3.11, 1.58, -1.20, 2.89, 4.26, -4.48, 3.81, 2.95
-3.80, 4.30, 0.43, -2.12, 2.45, 0.62, -0.89, -0.89
-1.53, -1.21, 4.13, -1.08, -3.23, 3.14, -2.00, 0.30
-1.15, 3.60, 2.81, -2.52, -1.83, 3.70, 3.74, 4.24
3.27, -3.25, 0.05, 4.28, -2.58, -4.07, -3.17, -3.71
4.36, 1.60, 4.01, -0.25, 0.07, 2.26, -1.51, 3.10
:
2.95, 3.81, -4.48, 4.26, 2.89, -1.20, 1.58, 3.11
-0.89, -0.89, 0.62, 2.45, -2.12, 0.43, 4.30, -3.80
0.30, -2.00, 3.14, -3.23, -1.08, 4.13, -1.21, -1.53
4.24, 3.74, 3.70, -1.83, -2.52, 2.81, 3.60, -1.15
-3.71, -3.17, -4.07, -2.58, 4.28, 0.05, -3.25, 3.27
3.10, -1.51, 2.26, 0.07, -0.25, 4.01, 1.60, 4.36

0.96, -2.52, -2.96, 5.09, 0.15
0.63, 2.09, -1.56, 1.69, 2.42
:
0.15, 5.09, -2.96, -2.52, 0.96
2.42, 1.69, -1.56, 2.09, 0.63

-1.24, 1.99, 0.47, -5.01, 4.98, 0.70
4.17, -3.98, -4.69, 3.24, -3.22, -3.90
:
0.70, 4.98, -5.01, 0.47, 1.99, -1.24
-3.90, -3.22, 3.24, -4.69, -3.98, 4.17

4.22, -3.76, 0.08, -2.15, -1.28, 2.81, 4.06, -2.22, 3.53, 0.64
0.53, 2.60, -0.10, 4.76, 4.49, -2.61, -2.09, 2.80, -3.21, 0.45
-3.66, -2.75, 3.21, 3.39, -0.66, 2.70, 3.96, 3.36, -1.30, -1.76
3.24, 1.68, -1.79, -2.91, 0.49, 0.62, -2.66, 4.09, 2.66, -1.59
2.14, 1.85, 4.64, -1.06, -4.31, -2.75, -0.31, -2.42, -1.59, 3.29
-2.06, -2.15, -0.57, -1.15, 0.17, 1.63, -4.40, 2.58, -0.93, -2.42
-0.65, 2.08, -4.37, 2.85, -3.26, -4.04, 2.96, -2.36, -2.02, -3.37
:
0.64, 3.53, -2.22, 4.06, 2.81, -1.28, -2.15, 0.08, -3.76, 4.22
0.45, -3.21, 2.80, -2.09, -2.61, 4.49, 4.76, -0.10, 2.60, 0.53
-1.76, -1.30, 3.36, 3.96, 2.70, -0.66, 3.39, 3.21, -2.75, -3.66
-1.59, 2.66, 4.09, -2.66, 0.62, 0.49, -2.91, -1.79, 1.68, 3.24
3.29, -1.59, -2.42, -0.31, -2.75, -4.31, -1.06, 4.64, 1.85, 2.14
-2.42, -0.93, 2.58, -4.40, 1.63, 0.17, -1.15, -0.57, -2.15, -2.06
-3.37, -2.02, -2.36, 2.96, -4.04, -3.26, 2.85, -4.37, 2.08, -0.65

0.47, 1.81, 3.27, 2.13, 1.59, -0.24, 0.70, 2.37, 1.43
1.64, 0.69, -2.04, 0.91, 2.79, -1.30, 1.25, 3.13, 0.65
4.78, -0.59, 0.20, 0.37, 0.85, -0.08, 1.16, -1.66, 1.24
0.72, 2.06, -2.41, 3.24, 0.54, 2.16, 0.08, 1.60, -0.85
0.10, -2.91, 1.60, 2.08, 1.02, 0.13, 2.27, 2.66, -1.04
:
1.43, 2.37, 0.70, -0.24, 1.59, 2.13, 3.27, 1.81, 0.47
0.65, 3.13, 1.25, -1.30, 2.79, 0.91, -2.04, 0.69, 1.64
1.24, -1.66, 1.16, -0.08, 0.85, 0.37, 0.20, -0.59, 4.78
-0.85, 1.60, 0.08, 2.16, 0.54, 3.24, -2.41, 2.06, 0.72
-1.04, 2.66, 2.27, 0.13, 1.02, 2.08, 1.60, -2.91, 0.10

3.98, 0.28, 2.46, -0.97
-4.47, 0.12, -2.59, -0.70
-2.27, -0.62, -2.12, -3.82
-4.22, -0.07, -3.12, -0.48
-2.35, 2.63, 1.97, -2.71
-0.10, 3.01, 3.78, -0.27
0.80, -1.58, -1.96, -1.95
-4.55, 2.06, -0.17, -1.01
-0.93, -1.34, -2.87, 1.31
:
-0.97, 2.46, 0.28, 3.98
-0.70, -2.59, 0.12, -4.47
-3.82, -2.12, -0.62, -2.27
-0.48, -3.12, -0.07, -4.22
-2.71, 1.97, 2.63, -2.35
-0.27, 3.78, 3.01, -0.10
-1.95, -1.96, -1.58, 0.80
-1.01, -0.17, 2.06, -4.55
1.31, -2.87, -1.34, -0.93
